One turning vector, and how many steps it has turned:
The counts run from 0 to 385.
[121 125 109 152 133 159 131 189 138 102 133 126 139 150  76 118 118  72
  91 122  92 133  95  88 151 142 151 119 145 148  97 155 117] -> 381
[117 126 120 152 139 168 134 162 130 130 152 146 153 152  68 147 108  99
 110 102  96  97 114 124 142 166 179 108 125 155  86 157 107] -> 232
[118 126 121 151 140 170 133 162 132 127 149 148 153 155  70 147 107  98
 109 101  93  95 114 123 139 164 179 111 128 155  87 154 106] -> 233
[143 135 131 156 135 133 163 170 145 154 161 139 143 156  64 147 128  90
 101 127 103  99 121 110 125 173 151 102 134 145  85 162 115] -> 51
[125 117 125 140 117 173 133 165 136 137 150 128 130 172  67 119 137  76
 116 120 102 111 107 111 165 154 125 142 138 153  82 158  92] -> 133
[137 101 134 155 153 153 164 158 126 126 151 138 143 165  93 148 117  74
  76 121  87  94 121 119 133 141 155 140 135 149  93 164 102] -> 291
[139 113 124 169 145 143 167 198 128 128 159 129 154 136  87 122 110  91
  80 115  93 134 111 119 132 158 147 109 125 156  98 152 109] -> 336
[132 100 129 154 130 148 151 151 133 124 177 119 140 177  78 149 131  76
  83 133  90 109 124 120 145 136 149 136 128 152  87 164 104] -> 298
[125 124 121 155 138 164 146 169 127 137 154 143 148 148  64 141 113  97
 117 104 107  99 114 124 143 174 171 102 115 154  85 158 109] -> 229
[122 113 122 160 125 166 144 162 116 130 177 130 150 158  63 143 131 101
 113 108 103 108 113 135 142 154 156 107 117 167  84 153 101] -> 352
[126 128 119 149 128 155 151 184 122 139 122 136 131 152  65 110 143  70
 111 119 108 110  95  98 152 154 121 121 151 146  85 161 101] -> 266
[129 133 137 137 113 137 130 168 149 140 169 133 146 174  67 133 111  98
  97 115  74 127 126 119 136 162 150 130 148 150  87 151  88] -> 190
[132 102 131 154 155 151 162 158 127 127 146 139 147 163  93 147 116  75
  74 121  85  94 121 121 134 139 158 138 137 147  93 164 103] -> 290
[132 140 127 141 126 159 127 184 132 102 136 142 124 167  73 129 110  83
 112 104  79 116 101  90 134 152 161 124 154 152 105 152 100] -> 372
[140 137 134 151 141 153 146 171 157 144 161 146 154 161  83 148 107  98
  88 117  80 105 122 116 118 166 157 121 147 154  93 147 104] -> 60
[137 105 127 160 148 126 176 178 120 126 139 128 139 148  82 130 123  67
  77 128  97 114 115 106 141 147 152 121 128 136  93 173 113] -> 160
[120 129 114 151 126 162 141 179 124 128 126 133 135 157  65 115 146  70
 107 121 103 113  90  96 149 140 120 123 160 151  87 157 102] -> 263
[146 126 138 150 136 155 147 181 156 137 173 138 146 162  88 138 100  96
  89 117  80 119 125 117 128 170 155 131 134 157  97 147 100] -> 64
[127 125 135 135 125 133 151 181 121 139 121 141 129 161  69 109 123  74
 105 109  90 114 110 107 153 158 136 136 151 135  87 168  85] -> 145
[135 111 121 168 143 145 165 195 128 127 161 127 156 136  86 124 111  91
  79 116  95 135 110 122 134 157 150 108 122 156  95 152 110] -> 337
[132 109 141 140 132 141 154 176 119 129 137 136 133 167  87 116 114  74
  88 110  77 118 117 117 147 144 136 153 148 144  93 163  80] -> 22
[122 124 121 154 138 165 141 166 129 134 154 143 152 149  65 142 111  98
 114 104 104 100 113 125 143 172 175 103 118 153  84 157 109] -> 230
[135 124 133 146 141 176 137 169 132 116 152 148 133 165  81 144 102  91
 113  99  87  96 114 114 137 164 173 131 129 159  98 154 100] -> 238
[123 104 126 152 155 145 157 157 130 132 139 138 156 155  88 142 110  75
  72 119  87  99 123 122 143 145 166 132 133 139  86 168 106] -> 287
[131 116 125 157 130 148 152 151 145 151 178 127 151 167  67 151 136  87
  93 134 101  99 124 123 138 155 145 117 129 153  78 161 110] -> 176
[143 111 127 166 145 151 172 161 132 143 166 131 143 161  79 151 141  77
  88 135 105  93 117 116 128 149 139 119 131 155  88 162 115] -> 171
[131 125 123 159 140 164 154 175 121 139 153 143 146 145  65 139 120  97
 119 103 110  97 109 123 138 175 163 100 117 157  86 157 109] -> 227
[142 133 144 141 118 146 143 166 149 151 173 138 138 177  69 139 120  96
 106 117  84 109 126 120 133 169 142 131 143 154  87 151  89] -> 186
[117 124 113 148 139 180 132 157 153 148 141 138 152 161  72 136 131  78
 101 128 104  93 108 111 154 157 139 127 144 150  77 157 111] -> 3
[132 112 131 149 154 141 167 174 128 146 125 145 144 147  83 126 110  73
  89 113  99  98 118 116 147 166 156 129 129 134  86 171 103] -> 281
[115 116 131 135 131 152 133 162 138 140 134 139 151 167  80 120 110  80
  87 111  77 112 119 123 156 150 144 150 151 142  81 160  83] -> 16
